In the data rows, the value 128 means zero.
Some points, each followed by its number:
154 151 144 50 56 176 111 156 123 133 138 87 165 130 146 154 128 29 91 112 222 94 102 112 108 125 168 176 108 116 118 96 0
97 90 136 188 73 130 160 137 131 210 151 97 19 171 179 66 107 177 120 147 146 107 165 96 171 69 128 127 101 128 105 92 1
158 160 82 95 122 130 110 133 133 109 161 184 97 136 100 142 147 107 126 101 127 169 122 100 114 102 93 175 146 128 80 106 2
180 178 153 130 161 149 87 57 109 119 165 166 132 140 127 118 165 212 153 145 139 158 155 88 88 180 187 98 116 152 149 91 3
126 136 80 130 159 117 40 142 123 96 178 207 153 166 90 86 148 140 84 126 46 125 108 121 109 184 160 180 165 144 151 149 4
133 151 149 85 138 79 101 138 139 127 143 164 191 92 117 145 126 134 126 107 164 147 134 129 109 136 102 90 169 138 190 153 5
131 137 200 110 98 168 152 101 85 141 133 47 134 114 167 129 114 167 120 167 215 108 140 130 122 145 174 87 59 131 168 76 6
160 138 167 68 98 133 115 135 148 116 136 136 140 119 117 107 109 114 92 131 174 147 101 135 108 140 54 124 121 161 146 115 7
109 118 126 166 128 83 106 146 69 108 127 86 186 148 99 157 156 94 106 116 91 105 78 136 97 145 105 137 130 118 132 134 8
174 217 78 216 123 53 68 104 179 180 190 163 158 147 123 116 142 122 63 101 65 120 104 138 124 88 110 200 140 216 145 104 9
160 121 142 75 175 130 139 101 99 132 108 44 136 100 115 199 122 70 177 121 204 118 94 128 122 114 184 107 88 113 126 118 10
140 155 135 167 152 82 118 92 92 99 108 62 230 116 115 185 185 89 112 129 120 116 79 149 86 112 118 127 109 153 155 100 11
121 98 208 135 57 137 171 161 104 192 140 74 121 128 186 91 34 162 153 120 185 90 201 138 144 170 134 33 97 124 127 172 12
101 143 123 133 130 111 68 145 177 102 135 194 107 167 101 118 152 92 55 123 82 145 57 126 114 175 146 205 193 195 151 136 13
121 142 124 164 149 160 154 94 161 92 78 161 125 98 124 139 181 121 139 137 100 159 140 163 125 100 21 124 143 119 74 97 14
117 145 121 166 146 171 147 94 156 87 77 150 134 94 124 136 179 125 141 138 95 162 144 159 121 109 16 134 135 118 68 88 15
190 147 64 90 228 120 83 80 128 67 161 137 174 82 109 169 172 119 146 156 104 129 97 125 106 119 149 135 114 100 160 110 16
163 139 223 74 187 131 140 98 139 140 116 91 135 77 170 227 71 124 171 127 223 148 230 149 120 134 164 85 100 85 156 143 17
79 60 158 90 77 171 187 174 127 139 70 142 46 155 96 91 77 144 133 157 162 104 99 106 114 127 152 74 144 141 116 133 18
115 102 190 132 61 135 181 161 119 183 125 71 113 114 176 95 47 160 164 124 174 95 192 140 146 167 127 35 88 119 130 165 19
135 121 83 107 130 156 102 140 90 72 179 136 126 123 107 94 154 127 98 157 83 77 106 115 129 123 156 159 123 133 154 68 20
93 91 130 188 77 129 158 137 150 201 139 122 31 167 171 61 107 165 96 148 128 119 151 101 164 79 99 139 120 138 94 95 21
101 114 163 164 87 105 131 143 100 159 109 128 154 163 127 120 113 126 143 72 123 138 124 111 134 178 124 121 165 132 109 179 22
81 116 86 104 87 166 172 159 138 108 110 161 72 171 116 83 136 152 112 141 127 138 113 115 124 114 153 136 131 133 97 122 23
137 113 168 186 62 89 90 140 96 201 151 107 130 153 146 63 88 170 86 97 139 104 91 74 133 184 135 55 139 188 147 137 24
93 142 74 37 106 97 147 175 147 143 148 187 71 151 111 121 116 122 101 150 172 140 94 108 142 69 129 172 149 128 158 136 25
168 120 73 138 145 182 158 99 140 79 94 111 134 134 100 159 180 50 149 118 121 131 127 141 107 46 69 176 87 90 39 81 26
107 139 129 123 169 113 152 116 172 137 88 160 143 140 113 148 180 130 145 148 122 169 165 182 109 79 118 162 160 109 124 138 27
136 128 97 86 131 158 130 143 112 70 121 168 125 109 106 147 115 105 117 142 122 126 110 114 146 136 132 136 129 102 114 118 28
155 80 197 113 147 199 173 112 95 95 99 82 125 70 166 165 57 137 198 126 175 125 220 130 162 175 160 55 72 54 83 155 29
183 174 118 94 151 157 97 113 161 99 144 155 143 77 115 145 127 107 123 128 114 137 131 157 128 150 116 138 142 157 132 97 30
136 171 112 128 153 51 73 136 61 119 211 169 219 143 113 126 115 188 120 120 89 135 136 105 112 192 176 110 152 131 197 167 31
144 166 117 181 123 85 136 87 103 145 134 121 152 137 131 145 150 188 137 136 114 148 90 98 118 136 164 113 133 148 131 137 32
108 144 128 193 145 170 75 114 164 109 137 175 106 177 117 77 170 172 93 136 28 118 141 144 119 187 198 191 151 196 140 129 33
111 126 114 186 152 151 163 94 149 95 73 147 125 101 128 143 180 132 150 133 95 168 133 145 126 97 19 122 143 119 57 106 34
109 103 78 163 176 91 150 143 158 162 109 117 139 140 106 142 136 86 161 124 100 113 121 147 137 47 124 122 124 86 105 163 35
106 121 88 107 116 105 150 164 188 117 90 180 84 131 107 155 111 123 147 95 100 173 110 111 101 98 88 132 156 137 100 176 36
135 137 114 115 159 113 114 130 136 124 146 119 149 103 137 123 96 142 147 133 114 120 160 141 125 84 186 161 97 102 157 152 37
129 120 205 180 127 195 179 87 171 102 45 122 74 115 153 164 119 151 126 155 130 158 187 161 105 109 111 125 102 129 72 95 38
169 94 185 114 161 202 165 116 100 96 112 89 134 52 171 168 38 143 209 122 155 129 241 133 165 178 164 61 67 49 92 162 39
132 104 142 80 63 188 105 148 120 114 146 161 43 148 137 70 74 165 94 137 140 126 110 75 124 172 146 98 106 139 126 101 40
137 163 165 100 137 80 103 135 150 139 144 162 187 88 123 133 122 122 130 100 166 138 151 136 115 130 102 80 159 140 191 149 41
151 139 63 82 91 107 91 173 152 161 175 199 155 149 105 91 122 101 132 92 107 124 126 101 112 131 102 137 164 114 128 167 42
156 154 55 172 167 69 107 79 80 156 170 62 186 128 113 131 147 136 181 104 110 95 82 103 145 138 154 71 95 148 141 134 43
107 122 152 201 95 82 121 143 98 147 124 77 166 150 130 119 119 116 75 126 100 89 90 137 129 133 117 117 120 175 142 114 44
132 123 100 131 75 122 122 121 128 185 164 113 56 128 171 76 137 166 121 133 149 116 99 80 169 97 89 134 124 132 119 86 45
104 107 81 181 141 58 157 146 117 150 117 137 123 146 122 165 142 126 109 112 108 151 106 117 155 123 141 139 180 104 96 180 46
83 101 101 166 129 74 150 157 122 146 117 137 114 157 133 154 132 133 100 127 124 151 116 113 159 138 148 143 179 96 107 175 47
New points follow, each followed by the numbers of its three nearest points above, nearest first.
189 144 131 93 109 128 29 125 123 159 225 84 137 129 131 71 122 92 9 146 183 71 69 83 156 135 156 147 117 177 202 25 20 7 0
108 116 126 144 129 83 114 152 87 112 133 104 182 137 112 154 146 89 108 116 101 106 86 136 98 128 94 142 136 119 139 135 8 44 11
146 113 50 104 97 82 151 134 44 146 175 72 145 142 122 149 125 111 192 73 175 116 93 53 126 109 117 72 93 71 84 132 43 10 8
104 117 123 135 138 76 88 154 79 112 136 105 172 128 104 159 153 94 103 112 106 113 83 131 95 129 112 136 136 112 156 133 8 11 44
120 75 130 118 140 142 138 126 82 137 138 83 127 141 135 98 138 132 156 146 151 97 138 118 141 110 153 107 102 100 129 122 37 28 6
113 126 121 144 113 86 124 149 96 111 117 101 179 130 104 159 137 83 104 121 111 114 87 139 95 112 83 131 137 117 137 130 8 44 11
129 99 144 147 114 103 146 135 88 141 140 91 181 133 134 157 130 87 163 80 161 120 165 116 130 157 63 68 138 89 86 146 22 8 41
113 160 136 140 124 130 130 117 178 100 75 158 179 117 119 140 188 108 98 144 110 136 112 151 110 104 123 142 178 151 154 107 27 30 14
115 145 98 188 162 176 74 114 166 105 132 189 110 179 110 77 179 163 95 134 23 119 129 139 122 181 198 184 164 183 133 125 33 4 13
143 133 160 80 89 122 117 148 160 125 120 147 123 127 117 107 113 105 94 120 155 144 90 142 111 116 38 143 133 165 150 124 7 5 41
168 106 128 119 149 190 127 100 153 135 128 96 108 96 150 117 118 99 128 162 138 62 177 141 190 110 193 144 109 95 149 82 37 28 20
172 124 199 158 135 168 143 88 185 133 70 123 137 81 133 158 108 126 135 135 144 146 166 152 104 127 119 92 122 137 120 110 38 30 14
167 128 68 93 130 163 69 135 106 73 203 141 125 109 107 90 148 119 79 157 90 77 110 113 140 129 155 173 129 124 165 53 20 28 30
104 133 84 88 140 90 63 163 135 154 179 172 145 179 106 64 190 147 96 155 98 117 92 131 113 128 157 186 175 149 201 138 4 13 42
78 137 89 210 141 75 127 131 54 89 126 153 208 177 82 128 187 151 127 117 39 130 97 137 94 148 114 161 159 133 103 154 8 46 32
84 143 101 204 131 94 139 126 50 76 129 160 192 179 89 125 175 160 131 131 44 121 107 140 98 151 126 160 138 125 101 164 8 32 46
107 118 150 134 159 124 149 114 167 137 69 140 122 150 115 152 168 125 142 155 143 165 160 166 103 80 111 138 156 107 115 130 27 14 35
120 142 137 141 157 112 170 110 168 136 76 152 141 149 115 163 161 135 150 139 134 179 165 169 107 74 101 149 158 112 103 132 27 14 34
113 154 111 110 140 98 95 141 126 135 182 179 106 174 115 114 169 134 103 125 123 160 149 119 113 110 84 162 167 128 151 112 2 42 25
110 101 68 171 170 93 151 143 152 158 110 129 147 134 106 145 132 85 142 133 93 114 125 141 140 52 121 129 129 90 98 157 35 46 47
143 126 111 117 131 129 155 121 184 154 98 112 72 86 137 145 67 124 121 145 144 113 121 141 166 77 151 122 99 141 138 128 37 28 35
129 148 133 141 118 172 168 114 172 126 98 118 130 116 138 113 127 146 126 165 134 111 167 161 133 83 183 120 108 139 142 99 37 27 38
85 135 76 31 102 91 152 175 139 140 155 179 60 155 119 114 118 133 103 152 183 138 91 97 145 68 130 162 151 128 160 133 25 23 2
171 132 192 159 130 166 143 87 180 144 68 123 137 84 137 152 113 121 132 138 141 143 167 150 118 120 104 96 130 129 118 108 38 14 30
95 117 137 132 146 136 176 114 183 147 52 150 122 140 125 150 168 127 148 147 157 178 158 150 111 89 106 139 176 120 86 139 27 14 34
88 144 172 119 124 137 178 165 99 110 88 152 127 133 112 123 73 196 145 184 95 132 160 190 88 164 178 119 94 136 143 195 37 23 22
92 136 81 86 136 73 74 168 129 155 183 178 140 184 109 61 187 149 113 141 80 114 92 135 115 120 157 185 192 153 203 164 4 42 13
95 146 79 57 112 98 146 173 146 139 140 187 61 148 122 126 105 118 99 140 165 148 97 107 152 64 118 167 149 121 156 134 25 23 2
195 139 203 142 127 142 137 80 103 125 84 102 139 108 120 191 109 104 135 105 193 163 121 99 110 135 126 115 122 133 93 103 10 7 38
154 135 163 79 110 123 96 135 155 119 130 154 128 137 104 113 132 106 83 122 156 153 93 126 101 118 28 141 139 170 152 101 7 30 2
67 94 179 118 99 69 174 154 113 173 98 67 93 151 131 159 125 98 153 93 191 139 90 124 129 138 86 94 148 157 123 171 22 47 46
93 85 131 17 117 179 186 160 145 129 87 143 58 134 106 110 111 118 177 142 202 124 126 128 125 113 113 105 129 120 117 122 18 23 25
117 112 152 158 130 131 128 92 132 171 106 74 97 181 145 120 161 140 135 126 158 122 106 105 129 132 179 122 118 138 126 120 32 22 44
89 96 144 148 103 142 142 150 137 146 112 76 100 143 158 125 132 103 144 91 134 133 144 128 134 145 118 124 132 113 82 143 22 47 23
125 146 136 192 140 161 79 109 165 138 137 172 113 183 118 72 153 173 93 138 31 124 136 145 126 194 199 180 147 187 142 141 33 4 13
98 125 136 137 156 120 167 121 170 141 64 145 132 149 114 158 166 127 149 149 143 177 160 154 102 74 101 137 160 112 106 138 27 14 34
92 117 170 121 197 142 96 135 132 116 132 116 135 121 144 125 116 130 101 165 87 118 154 188 146 162 170 183 115 125 160 139 37 30 28
175 175 158 131 153 150 96 59 116 116 157 156 146 123 125 113 159 203 167 146 128 168 154 103 84 170 175 96 106 153 138 103 3 32 30
157 199 83 159 171 120 142 98 103 92 148 104 187 97 138 170 134 148 154 150 74 146 163 183 141 89 132 176 63 89 127 127 37 16 30
84 133 55 35 96 109 161 183 144 143 143 196 62 154 106 104 119 116 101 162 174 138 88 112 142 61 131 171 156 110 143 140 25 23 2
165 146 63 214 176 52 102 75 76 162 178 79 204 150 121 151 170 124 158 101 88 114 91 108 142 129 157 140 120 112 118 138 43 32 8
169 130 200 166 127 173 144 91 193 141 64 125 141 77 139 155 107 122 135 139 157 143 188 157 121 120 111 86 138 122 112 116 38 14 30
129 124 144 132 133 132 153 123 107 128 120 66 196 69 158 136 118 126 166 128 141 93 156 157 162 132 162 89 99 108 151 144 37 10 6
137 149 80 147 184 129 95 127 92 109 187 107 166 127 122 154 118 112 132 125 90 102 153 143 147 157 195 151 100 97 122 116 37 20 28
161 125 160 71 101 134 105 147 155 124 138 132 118 104 122 114 94 112 88 122 167 149 110 140 116 127 59 145 126 171 136 110 7 30 5
104 113 128 134 110 86 122 157 77 114 125 94 176 137 116 147 137 101 112 119 106 111 83 125 101 143 93 123 130 126 137 141 8 44 22
123 146 138 136 144 142 148 136 127 89 123 149 135 85 135 140 89 164 143 142 93 131 169 185 140 151 150 125 111 131 145 151 37 28 30
177 143 192 162 124 174 142 80 199 140 63 124 131 77 145 150 111 120 125 135 147 146 168 147 119 112 96 107 123 144 111 99 38 14 30
108 132 129 141 150 116 177 107 164 145 62 138 125 142 115 162 153 133 158 149 135 175 162 165 104 78 100 145 167 116 84 140 27 14 34
173 145 143 85 105 134 104 136 166 130 128 156 120 129 108 102 115 104 83 128 148 144 90 141 104 114 59 153 121 179 135 116 7 30 2
143 121 76 102 126 169 89 143 100 74 184 138 118 123 114 86 147 129 91 160 86 79 114 113 138 129 160 154 120 120 153 68 20 28 30
93 107 166 134 83 184 176 132 154 119 89 88 73 110 173 132 126 122 117 135 158 122 142 141 152 135 107 107 128 150 93 82 38 23 18
168 153 59 171 137 79 56 118 57 154 225 141 180 149 115 82 142 190 120 114 63 102 102 89 139 177 201 133 125 151 159 152 31 4 43
139 104 145 135 109 171 117 130 138 163 143 151 33 161 127 93 82 142 108 139 142 129 145 95 142 165 131 107 133 146 79 102 40 21 23
